In the data rows, 128 means zero.
Some points, one per row:
[103, 98, 166, 82, 105, 136, 102, 132, 137, 125, 125, 174, 167, 131,
 111]
[121, 140, 107, 80, 123, 149, 159, 70, 109, 138, 143, 135, 123, 155,
 142]
[113, 72, 167, 137, 111, 123, 102, 130, 99, 164, 94, 117, 120, 144,
 110]
[152, 139, 162, 146, 136, 110, 142, 130, 139, 155, 168, 102, 40, 109,
 130]
[147, 100, 38, 115, 81, 92, 118, 92, 206, 101, 145, 237, 147, 108,
 137]
[157, 130, 106, 156, 84, 130, 145, 117, 140, 133, 169, 149, 160, 159,
 119]
[135, 135, 119, 137, 128, 143, 102, 107, 189, 124, 73, 146, 169, 141,
 118]
[121, 76, 122, 142, 145, 150, 98, 130, 156, 167, 115, 135, 128, 103,
 124]
[132, 152, 95, 110, 121, 125, 86, 156, 113, 104, 119, 185, 126, 102,
 160]
[115, 85, 114, 143, 98, 171, 157, 148, 184, 138, 107, 161, 97, 183,
 157]
[132, 46, 94, 139, 106, 145, 155, 166, 169, 150, 106, 115, 118, 158,
 157]
[134, 153, 116, 160, 133, 105, 180, 101, 114, 115, 98, 83, 80, 89,
 135]
[119, 153, 87, 92, 139, 154, 97, 133, 152, 126, 118, 183, 124, 118,
 131]
[132, 126, 134, 146, 111, 132, 90, 147, 168, 151, 171, 129, 95, 186,
 79]
[106, 93, 98, 136, 110, 129, 171, 141, 105, 133, 171, 60, 112, 191,
 148]
[124, 89, 120, 99, 168, 171, 154, 195, 54, 94, 112, 96, 122, 100,
 147]
[127, 129, 68, 88, 111, 94, 140, 113, 179, 101, 114, 177, 143, 93,
 143]
[112, 156, 167, 198, 170, 86, 160, 119, 88, 139, 187, 89, 113, 190,
 160]
Here are 10 more points, each followed by its number:
[161, 107, 78, 156, 93, 82, 51, 91, 160, 122, 152, 165, 138, 165,
 110] 0
[126, 150, 188, 134, 102, 145, 89, 156, 61, 196, 89, 53, 189, 103,
 101] 1
[139, 121, 91, 120, 131, 153, 45, 79, 187, 102, 125, 162, 145, 126,
 136] 2
[109, 159, 149, 161, 117, 144, 165, 110, 122, 122, 116, 115, 82, 173,
 185] 3
[117, 114, 91, 69, 138, 148, 109, 135, 76, 149, 175, 59, 180, 157,
 168] 4
[97, 153, 201, 196, 144, 119, 106, 140, 98, 90, 122, 56, 93, 180,
 86] 5
[160, 143, 120, 166, 108, 138, 128, 158, 152, 167, 127, 89, 146, 152,
 101] 6
[85, 101, 119, 69, 66, 136, 120, 105, 102, 96, 135, 114, 149, 92,
 158] 7
[181, 137, 89, 125, 141, 154, 114, 135, 78, 83, 149, 167, 133, 129,
 117] 8
[156, 115, 123, 87, 123, 141, 160, 115, 68, 94, 165, 76, 110, 70,
 166] 9
Which of these numbered points is nearest to each point below, looking only along the 4 directions in which the first points spread most? Its number follows each.
[107, 151, 151, 140, 112, 160, 106, 134, 148, 159, 133, 131, 138, 141,
 99] > 6
[158, 137, 184, 82, 146, 127, 117, 166, 94, 148, 115, 147, 172, 110,
 103] > 1
[148, 117, 100, 84, 135, 186, 118, 142, 123, 105, 118, 141, 169, 121,
 189] > 7
[74, 144, 121, 103, 110, 78, 150, 113, 131, 192, 167, 52, 88, 132,
 94] > 3
[165, 173, 166, 165, 120, 127, 91, 202, 85, 151, 178, 74, 144, 165,
 86] > 5
[138, 66, 129, 161, 128, 63, 107, 151, 129, 162, 186, 109, 118, 168,
 66] > 6
[94, 78, 141, 81, 102, 138, 131, 124, 151, 141, 84, 143, 174, 133,
 144] > 7
[84, 83, 58, 117, 137, 133, 152, 96, 192, 92, 107, 150, 145, 104,
 124] > 7
[142, 73, 157, 71, 78, 183, 147, 175, 114, 140, 76, 139, 112, 90,
 141] > 7
[142, 128, 81, 116, 125, 145, 124, 107, 215, 109, 88, 229, 117, 96,
 108] > 2
[186, 121, 164, 129, 177, 135, 126, 79, 55, 71, 176, 68, 100, 56,
 137] > 9
[135, 105, 73, 166, 116, 119, 194, 62, 208, 140, 144, 206, 149, 163,
 157] > 0
[120, 96, 125, 118, 94, 151, 138, 43, 155, 121, 80, 202, 134, 122,
 115] > 2
[135, 124, 122, 86, 99, 163, 149, 136, 77, 124, 93, 62, 142, 164,
 147] > 4
[143, 158, 137, 157, 158, 86, 115, 131, 95, 69, 187, 66, 120, 170,
 130] > 3
[129, 164, 199, 190, 114, 84, 143, 136, 89, 162, 179, 71, 80, 109,
 119] > 5
